Which row each row swaps with, under one turn or mirror
The rows were stretched afterwards, more along some directions than others.
zot: [ 11   9   4   7  14  14   2   6   3   4  -8  10  -5 -16  19  19   4   2
   9   7]
kib: [-24  11   3   2   0  -4  19   5  -1   2   2  18 -14   9   7  13  21  -9
  -1  12]
mus: [ -1  -6  -2 -12 -17  14  19  15  -1   2 -25  -6  -1 -15   3  -4   5  20
   4  -3]
guz: [-11 -12 -16 -13 -18  -9   2  -6   2   5 -11   5  -4 -12   5  -1  -2   1
   8  -8]
sesok: [ -9   5  10  -5 -18  15  15  14   1   6 -28 -10  -3  -3  -4  10   3   9
   5 -14]
gad: [ -3 -24  -1 -20 -16   8   9  12   7  10 -20  10 -22   1  -2  10  16  12
  11  -6]
par: [-12  13   6  13   2  -3  17  -7   3   1   7  15   9  -3   8  13   7   2
  -2  12]
zed: [-13 -12  -5 -12 -16   3  -8   1  12   0   5  -5  -1 -11  -1  -3  -7  15
  20  -1]
nar: [ -4 -20   8 -16  -7  10   7  22   5   8  -7  14 -14   7   6  11  12  16
  20   8]
kanab: [ -7   0   4  -6  -8   3   1   6  -1  -5  -6  13  16 -19   6   7  11  12
  15   4]
miri: [  7   7  -1   4  -2  13  -5  13  -2 -12   2   7  -3  -2  10   8  -1   2
   4   9]
Bal: [ 11 -10   9 -16  -1  14   0  11   8  24 -17   8 -23   4   5  18   7   0
   6  -7]
vilis: [ -8 -11   6 -17  -3  20   5  26   3   3   2   1 -15   8   7  -2   2  16
  12  12]
Puse: [  2   8  13 -10  -9  10  16   9  -1   9 -18   4  16 -16  -5  -4   7   7
   9   4]
dasi: [-18  12  10   1   1   3  29 -13   4  17  -8  -2  -7 -27  14   4   7  10
  -9   0]
lev: [ -1   7   2   6   4  -5   1 -10  -1   7  10  12  -8   7   3  16   8  -8
  -4   3]
kezi: [-13  11  -3  -1  -6   8  15  15  -9  -5  -1  -4 -16   0  14  -5  -3  -7
 -13  -7]
Sim: [-10 -13   1 -20  -2   4   8  -9  11   7  -4   6  -3  -8  10  -3   0   8
  15   2]
viv: [ -8  -6  -8  -6 -18   0   9  14   1  -5  -6   0 -22 -12   7   5  12  18
   4   1]
Suga: [ -6  19  14  11  -6  14  11  13 -11  11  -1  -4   9 -11   4   7   3   6
  -1   7]
Zul: [ -6  -1   8   4   9  -1 -14  -1   6  13  13  23   0   2  14  20   9   1
  16  21]
Fov: [  3  11  14  -2   2   9  10  17  -5  15 -11  27  -5  10   8  15  25   5
   3  18]
vob: [ 0 13 23 21  7  2 13 16 -3  8 -5  9  0  7  2 13 15  1 -8  8]
masad: [  5  -4  12  10  -4   6  15  12   8  14  -2  -5 -18   6 -12   0  -7   3
 -12 -11]
Zom: [  7  -2 -13 -15  -5  10   9   8  10   3  -6   3 -27 -14   6   6   2  11
   2  -5]
Rire: [ -2   7  19 -17   1  22  14  12   3  26 -11  14 -14  10   9  13  11   3
   2  10]
pomif: [-11   2   1   3  -7   5   8 -16   4   1   2 -14   1 -19   1 -12 -10   3
  -5   4]
vog: [-11  10   9   5  -4 -10  -7  -8  -7  17   3  11  -6   6   8   8   9  -9
   1   2]
Lutav: [  8 -18   4  -9  -4  -1  -4  11  10  -4  19   1   0   8  -4  -8   3  13
  14   5]
deta: [-13  -1   1  -3 -21  -4  -5  -2   4  10  -1   4   8 -18  -4  -9   1  17
  12  14]
tik: [  8   3   9  13  10  10  10  15  -2  -1   5  -3 -15  -5  -5  -5   7   6
  -8   4]
fidoz: [-12  -8   1  10  -4  -2  -1  19  -4 -12   5   6 -14  20   4  16  11  -5
   2  -4]
pep: [ -8 -18  -5 -10 -11  -8  -3 -11  14   4  -8   6  -1 -16   0  -9  -1  10
  16   0]
fibu: [-29  -9  -7 -20 -19  11  13  12   6   3  -3  -1 -12  -3   4  -2   8  15
  18  11]
tafa: [ -1  10   5   7   6  -1  12  12   2   9  10   6  -4  -4  -6 -17  10   7
   0  18]
tul: [-10  22  14   7  -7   3   8   0   5  11   6   8  14   0 -10  -3   8   6
   7   4]
femik: [ -4  -2   3   3  -5  -6  10  13 -12   0  -8  17 -18  14  11  19  15  -9
  -4   0]
sute: [ -3  15  11 -10  -5  10   3   2   1   8   0   6  24 -12  -3  -3   2  11
  15  10]
mazen: [ -2   3  19  16 -10   1  -3   1  -8  13 -10 -14   1  -4  -7   9  -6   0
  -5 -13]
ladis: [-10  14   9  -2  -3   3  25   9 -10  12 -19  16 -24   7  16  24  17 -11
 -15  -5]
Remug: [ -9  19   9   7  -8   6   7  -8  -7  17  -2  -6   5 -25   7   6  -4   4
  -8   2]
gik: [-16 -11   7 -12  -5   6   6   3   6  12 -19   3  -3 -14   8   0  -4  -4
  14  -8]
zipof: [  1   5   3  -2 -10   0  15  -1  -3   3  -1   7  -2  16  12  28  12  -2
  -1  -8]
lokif: [  0   7   6  -3   1   5  -9   4 -14  21  -6  17  -5   0   8   6  12 -10
   6   8]
Pumu: [-17  -8   0   0 -12   6  22  15   1  -1 -16  -8 -12  -7  10  -1  -3   7
  -7  -6]
Peti: [ -2   4   3  13  10   7  -4  14   6  -6  20  -8 -16  22   4  17  -8  -2
  -3   2]
fepe: [  1   0  21  -3   2  19   8  -1   6  19   1  -3 -10   2   4   6  -3   1
 -12   3]
Dizo: [ 10  -7   4   5  -1  -1  -1  11   2  12 -10 -12  -8  -2 -12 -11  -9   0
   1 -11]
romu: [-21  14   1  -2  -7  12  25   1   5   3 -18  -2   3 -12  19  16   3   6
   5   7]
Gudu: [ -5  18   1  -6 -19   9   8  12  -8  -4  -3   0   4   4   0  -5   2  -1
  -5 -14]
sib: [ -9  -3  13  -1 -19   1  -2  -1  -8  25 -16   0   4  -7  -5  14   8   9
   1  -2]
zoli: [-11   8  -5 -13   1  14  -1   0   4   1   9   8  12  -9   9  -7  -5  -2
  15  21]
Kop: [ -8   4   5  16   2 -10  -7 -11   0  11   8  13  -2   5   6  13   6  -4
   2   6]
lif: [-13  14  10 -11  -9   1  -2  -1  -4   8  -5   2  19   1   0  -5  10  10
  15  13]
sog: [ 15  -1   9  -8  -2  11   2   6   1   2  -8   8   8 -17  -6  -2   8  15
  15   0]
ref: [-20  21   5   4  -9   2   9  -4  -1  26  -2   7  -5 -17   5   3   0  -8
  -4   3]
gem: [  6  -5  -8   3   6   7  -2  20  -4 -13  10  -5 -17  14  11   5  -6  -9
  -3 -12]
Mobi: [-4 -4  9  1  6  5 21 17  7 -6  8  7 -8 33 -1 22 14  8  3  6]

Swapped with tik: sesok
Swapped with mus: vob
Swapped with vilis: ladis
Swapped with Remug: sute
Swapped with miri: masad
Swapped with lev: zed
Swapped with mazen: sog

Which row each row swaps with, under one turn or mirror
The rows were stretched afterwards, more along some directions than others.
tusu: [  6  -8   1  -4 -12  17   7   9  12   5 -11 -14  18  12   8  -5  -1  16
 -11  23  10]
kebu: [ -2 -19  -2  15  -2  -4   2  -7  11   2  -3  -3  29  -1 -13  11   7  18
  -9  -4  10]
rifim: [  1 -27  -1  20 -14  12   6   3  11  -3 -17  -5  19  -8   1   1  13  23
 -13   9  19]
per: [ -7 -18 -18 -13 -12   6 -21  -2   3   6   2 -11  -5  -4   1  14  -1  -2
  -3   0   7]
Kem: [-12 -29   4  -5  -6  14   6  -1  14  -1   1 -20  21 -11  -8  13  -4  -2
 -18  11   2]
gimi: [  5 -16  -2  22   5  -2  18   4  15  11   0 -11  24  12 -13   5  18  -5
 -15   8  16]
led: [ -2 -19 -10  -7  10   8 -16  -9  14  10   9   0   8   6  12  24  -3  -8
  17  13   0]
Fumug: [  5 -13  -8  10   3   2   6   3  11  11   4  -5  18   7   3  21  -5  12
   1   7   9]
dopu: [ -6 -29   6   1   1  13  -3  14  17  -1   0  -3  13  -5  -5  25   1   7
 -12   5   6]
kita: [  7 -20 -12  16 -14  -5   9  -5  11   3   0 -12  24   9   1  -5   1  -2
 -16  13  16]
goru: [-15 -22   0  -8 -10  11  14   2  10   4   8 -25  23  -8   1  12  -8   0
 -18  17   9]
gup: [-21  -9  -5 -10  -3   7  -7   0  27  21   5   6   8 -11  -5  12   7 -21
 -11  14  18]
nuro: [-23  -5  -1 -13   5  10  -8  -1  23  20   8   7   5 -14  -5  11   7 -17
 -15  17  13]
vigul: [ -8 -24   7  -3   2  16  11   4  15   2  -2 -15  21  -1  -4   3  -1   2
 -15  21   4]
vufu: [-24 -10  -3 -18   1  13 -13  -2  22  20   7   4   4 -16  -4  12   7 -16
 -12  20  12]
luno: [ 13 -11  -7  17   2  16   9 -24   3   6 -11   3  28   2   9  10   6   5
   9  13  -2]
Bomi: [  2  -8  -6   8   2   2  -4 -17   4  -2   6  -5   7  10  16  -2   3  -1
   5   1  -1]
nukur: [ -8 -22  -4   1 -15  -2  -5   1  25  -2   1  -2   1 -12   2  19  -2   2
  -5  -5  11]
zuke: [-15 -27  -4 -12  -7  11   1  -8  12   2  10 -19  24  -9  -2  15 -10  -9
 -15  17   2]
dut: [  7 -26   0  20  -1   7  -5  -7  15  -3 -19   6  12   6   9   8  -1   2
  -5   2   6]
Tuzuz: [-22  -7  -2 -17   6  11  -9  -2  28  22  10   0   1 -16  -5  20   6 -16
 -13  18  12]
fos: [-13 -26   7 -13  -9  11  13  -1   9  -1   6 -19  27 -14  -4  13  -9   2
 -20  22   2]
gevev: [-27  -6   1 -18   9   8  -8   6  22  20  11   1   6 -10  -7  11  10  -7
 -10  15  15]
zugev: [ -5 -16  -5   2  -5   9  -3   3  33   2  -6  -5   8  -3  16  17  -8   9
 -13  10  16]
fevup: [  0 -17  -6  10  -8   2   0  13  20   2 -12  -4  -9   6  -3   0  -4   2
 -24   9  12]
Nuzo: [ -7  -7  -8   7  -7  -3  -6   4   9  16  -8  -4  -2  -3  -4  17  11  -3
   0 -12  17]
Pog: [-15 -25   4 -10  -8  12   2  -6  14   1   5 -21  19 -12  -3  11  -1  -6
 -13   8   0]
fopub: [ -8 -14 -23 -11 -10   4 -10  -6   8   2   5 -12   2   2  20  16 -16  -7
  -1  10   9]
Puva: [  3  -9   2   4   2  -1  10  14  10   4   0  -8   9  -5 -12  15  -5   1
 -18   7  20]
Vepan: [-21 -10  -2 -10   5  11  -9  -5  24  21   6   6   6 -13  -8  12  10 -22
 -10  16  10]
Fumul: [-21 -14  -6 -10  -2  12 -10  -6  23  20   1  11  11 -14  -5  16   6 -21
 -10  20  14]
feni: [-21  -8   2 -14  -3  14  -2  -3  22  18   1   6   4 -20  -3  14   5 -18
 -11  18  12]
Sused: [  6 -16 -19  11  -6   2   1  -1   9  14  -5 -25   9  11   4  11  16   0
   5  -3  16]
zif: [  1 -14   2  -5 -15   9  -2   3   6  10 -14 -12  12   2  10  -3  17   0
   9   6  14]
Raf: [-23 -13  -4 -16   0  12  -3   1  26  21   7   3   8 -15  -5  19   2 -13
 -17  28  13]
nefa: [ -3 -12   0  -4 -15   6   2  -4   4  13  -8 -13  16  -2  10  -3  15   4
   7   9  15]
lof: [ -4 -14 -17   5   5  -4   2   5   1   2  22 -10   7   1  -2  17 -11   6
 -15  15   9]
bivi: [ -2  -5  -3 -12   8   5  -3   4   8  11  13  -3  21   5 -10  22  -5  10
  -1  15   6]
Sabok: [ -4 -18 -13  -5  10   8 -11 -11   9  13  12  -3  11   6   8  20  -4  -9
  15  17   0]
Reve: [ -1 -21  -8  -4   9   4 -16 -14  15  12   8  -3  13   5  11  24   3  -9
  15  10  -2]
Rimon: [-16 -30   3  -3  -6   1 -17   8  32  -4  -1  -1   3  -3   2  11  10   2
 -17  -6  15]
vava: [ -8 -26   6  -9  -3  13   7  -6  15   0   6 -22  25 -10  -3  13  -5   0
 -18  17   2]
zet: [-23 -11   2 -12   4  11  -4   2  23  18   7  12   7 -16  -5  16   3 -15
 -13  21  18]
lanaz: [  0 -25 -17  14  -6   6 -17 -10  12   8 -10  -6   9   7 -11   4  23  -2
   7  -7  14]
kub: [  0 -28   1  10  -6   7   7  20  32  -5  -6 -10  -1  -5   7  13  -8  -1
  -9   5  19]
lonat: [ -2  -7   0  -5  -3  -4  -1   7  13   2   4  -9  -2   3   2   9 -13  10
 -23  13   9]
rerud: [ -3 -21 -10  -7   6   6 -10 -10  15  10   8   0  10   5  10  21  -5  -6
  13  17   1]
kar: [  6 -21  -5  16  -3   6   4  -4  21   7 -14  -6  23   2 -11  18   4  18
 -10  10  13]
benep: [-13  -4  -3  -1  -4 -11   0   8  17  10  15  -8  17  -5   8   1   5   1
  -8   1  30]
Dipe: [  8 -15  -4  13  -3  15   7  -8   9   3 -23  11  15  -7   5  12   5  -5
   6  12  14]
siv: [  1 -10   2  -2 -13   9   0  -3   2  13 -12 -12  16   0  12  -3  19   4
  11   6  14]
Til: [ -5  -7   2   5  -2   6   6  12   6  16   2  -6  22   2  -1   3  17   4
 -16  12  18]
ruzu: [ -9 -23   3  -8  -3  15  10  -6   8   1   7 -22  25 -10  -3  13  -6  -1
 -12  18  -2]
Dofim: [-12 -22   4 -11 -13  12  11  -3   8  -1   3 -20  19 -12   2  14 -10  -6
 -14  13   0]
Lanid: [ -2 -16  -8  -6  10   6 -12 -10  15  11   8   2  15   7  14  21   0  -8
  19  14   0]
mura: [  4 -21   4   6   9   6 -16 -11  18  -3  -6  15   7  -1  15  12   8   0
   7   0   6]
lozul: [  2 -15   5   3 -14   2  -2  14   9   5 -11  -2   7   0   3   0   5  15
 -12   2  20]
zap: [  1 -15   3  -2 -12   8  -5  -3   8  12 -13 -12  10  -1   9   3  20  -1
   8   3  11]
Rupud: [-12 -25   6  -8 -12   9   9   1  14  -3   4 -18  20  -9  -1  11  -9  -7
 -16   9   5]
Rupe: [ -7 -10   3  -6 -15  11  -3  -4   2  12  -8 -12  13  -5  12  -3  18   5
  10   5  14]

Swapped with gevev: vigul
Swapped with Bomi: lanaz
Swapped with benep: kub
Swapped with fevup: kebu

